One vector is turned by the same rotation once a step. Each row is the vector after some number of steps, and that number follows the row.
The counts run from 0 to 232.
[127 158 150 138 128 121 132 155  92 144 125 120 138 125 141  72 120 141
 101  73 110 140  77 168 142 122 176 144 141 136 146 159 103 168 107  91
 121 183]
188
[116 124 123 133 129 159 134 193 119 131 132 115 124  76 127  69 108 110
 127 159 122 142 122 149 145 186 167 109  91 136 110  88 124 160 129 107
  98 100]
170
[130 183 143 147 108 106 103 173  93 105 124 101 125  94 132 106 128 121
 118 133 112 156 138 165 143 120 198 110 167  97 146 134  97 167 119  99
 150 136]
92
[117 135 131 132 143 112 153 139 137 131  89 124 122 111 135 105  48  98
 156 167 142 128 107 177 123 175 168 118 120 146 133 156 140 180 140  91
 146 144]
22
[101 153 125 121 140  89 106 159 135 109 153 109 124 111 133  69 125 117
 119 169 139 163 113 168 132 179 177 139 137 130 157 167 144 146 115  98
 135 145]
230
[110 152 132 117 132  90 149 129 106 112  97  96 115 121 132 129  58  77
 145 168 113 148 115 196 115 150 167 115 118 127 125 122 127 162 150  83
 143 126]
16
[ 83 156 122 155 110 129 122 169 164 118 128 121 127  98 108  99  89 102
 137 130 131 132 154 192 147 135 169  94 124 148 119  55 125 133 138  97
 139 129]
77
[152 176 121 153 111 105 119 145  97 126 119  81 128 118 135 110 110 120
 132 144 114 180 135 177 171 120 187 114 145 107 138 152 109 157 146  76
 160 148]
98
[ 88 157 159 116  98  88 115 139 104 110 143  83 131 124 123 125  93 119
  73 157 107 169 108 196 141 130 172 108 135 125 135 130  98 110 128 127
 105 137]
139
[123 163 117 152 165  93 140 102  97 126  98  95 102 135 117  88 121 129
 129 125 119 156 125 180 161 112 184 130 123 144 148 145 118 156 158  77
 117 154]
106
[113 125 137 124 154 110 151 143 140 131  95 126 117 120 147  94  73  92
 159 155 147 119  91 166 123 185 169 133 115 140 126 156 147 187 137  98
 130 145]
21
[ 67 156 167 153 128 120 126 177 153 112 135 132 107  88 131  73 149  98
 137  98 142 120 121 147 142 134 198 112 136 134 128  77 127 148 125 121
 100 145]
80
[113 149 131 130 128 133 131 179  78 135 142 122 138 117 141  60  96 117
 127 113  78 128  94 170 131 163 149 155 125 148 128 140 108 164  88  82
 139 137]
183
[ 76 133 167 119 158 123 122 164 125 135 100 133  92 115 117  89 107 128
 137 129 152  87 128 158 174 106 168 147 112 171 143 138 123 188 116 125
 100 136]
121
[134 107 123 145 114 139 144 187 151 141 110 116 125  80 130 100  87 108
 132 155 160 140 124 163 151 173 170  95  97 133 115 101 121 171 164 109
 111 125]
164
[ 72 127 154 119 126 120 143 183 162 144 138  99 112 118 145  84 139  70
 149 136 146 109 118 160 169 116 161 153  95 154 120  87 129 146 131  91
 102 123]
210
[117 129 155 166  69 148 123 165  91 156 127 109 119 105 134  98  79 106
 112 134  93 135 111 168 178 140 156 109  92 143 101 115  90 132 128 119
  92 114]
43
[104 134 153 132 111  91 130 163 127 116 147  90 117 129 142 110  80  75
 116 158 114 149  72 183 139 163 137 151 117 144 127 150 129 109 126  88
 116 152]
143
[126 143 108 141 111 111 132 147 145 167 128 100 136 122 106 103 100 130
  94 108 146 140 160 208 158  94 151 125 100 153 146 112 101 139 152  65
 127 146]
199
[ 84 154 131 130 140 127 134 144 176 131 118 112 130 109 112  89 126 123
 100 100 160 157 129 176 141 123 187  97 119 143 131  66 126 131 157 107
  97 167]
72
[ 88 145 146 135 179 108 138 122 117 140  98 129  85 131 115  75 114 115
 139 115 138  99 126 169 153 114 174 147 103 170 141 132 131 182 145  92
  99 142]
114
[101 158 156 120 125  74 139 119  92 112 112  86 110 127 142 130 122  82
 122 155 122 170  99 177 124 120 198 106 130  99 127 123 115 143 159 103
 100 134]
11
[ 71 169 143 151 109 130 124 158 153 118 123 125 117  92 105  94 108 107
 129 116 136 134 160 179 134 125 189  90 126 138 116  48 116 131 135 116
 128 135]
78
[141 154 113 158 111 115 138 106 116 155 106  90 125 135 141  96 103 108
 143 146 125 178 126 186 171 133 172 122 100 129 132 153 121 150 160  63
 137 142]
104
[ 87 142 173 105 125 109 106 175 111 121 143  93 121 116 136 105 135 129
  85 158 139 156  84 157 187 130 176 137 132 134 137 153 106 136 125 147
  84 146]
134
[155 160 119 152  94 118 121 154 112 135 121  87 133 113 152 100 114 110
 136 156 114 179 126 172 176 142 174 120 130 103 132 168 118 155 134  73
 161 141]
97
[108 121 134 133 138 121 139 175 163 156 142 100 106 117 130  75 138 103
 126 108 157 126 124 168 177 110 151 161  89 172 140 113 123 137 153  72
  95 149]
203
[109 150 146 134 102  78 127 142 112 114 128  95 120 126 124 137  55  92
 101 145 110 156  98 208 116 137 161 116 133 137 130 129 104 108 140  96
 132 145]
145
[137 146 131 132 114 111 117 182 109 135 153 101 131 100 156  71 158  96
 138 151 124 163 112 150 143 157 182 143 121  99 150 165 124 166 120  75
 137 130]
95
[144 114 137 149 112 118 143 165 156 136  96 123 118  94 123 126  60  97
 132 137 169 126 121 183 128 151 172 100 123 137 127 118 120 163 176  96
 143 152]
158
[136 143 104 135 136 105 134 139 108 148 142  95 131 126 148  58 136 101
 132 153 120 167 122 168 141 155 170 149  97 132 151 167 140 158 135  47
 124 130]
102
[144 181 121 145 143  98 116 136  80 114 115  85 118 122 128 101 138 132
 112 128 117 172 126 170 157 118 195 125 144 114 149 155 111 161 148  75
 139 156]
99
[105 155 145 159 132 110 147  89 120 157  78 113 103 134 123  97  94 117
 141 114 135 132 130 182 166 104 182 113  99 150 125 124 117 170 159  93
 112 153]
112
[113 122 126 130 161 147 126 200 111 118 127 122 120  73 119  73 126 113
 118 138 136 132 121 143 143 179 180 116 103 144 124  91 125 168 143 116
  87 105]
169
[136 141 141 139 135 112 137 155 136 160 134 115 133 122 131  69 143 140
  96  72 153 131  96 173 157 107 167 149 119 154 154 148 109 158 141  80
 110 185]
195
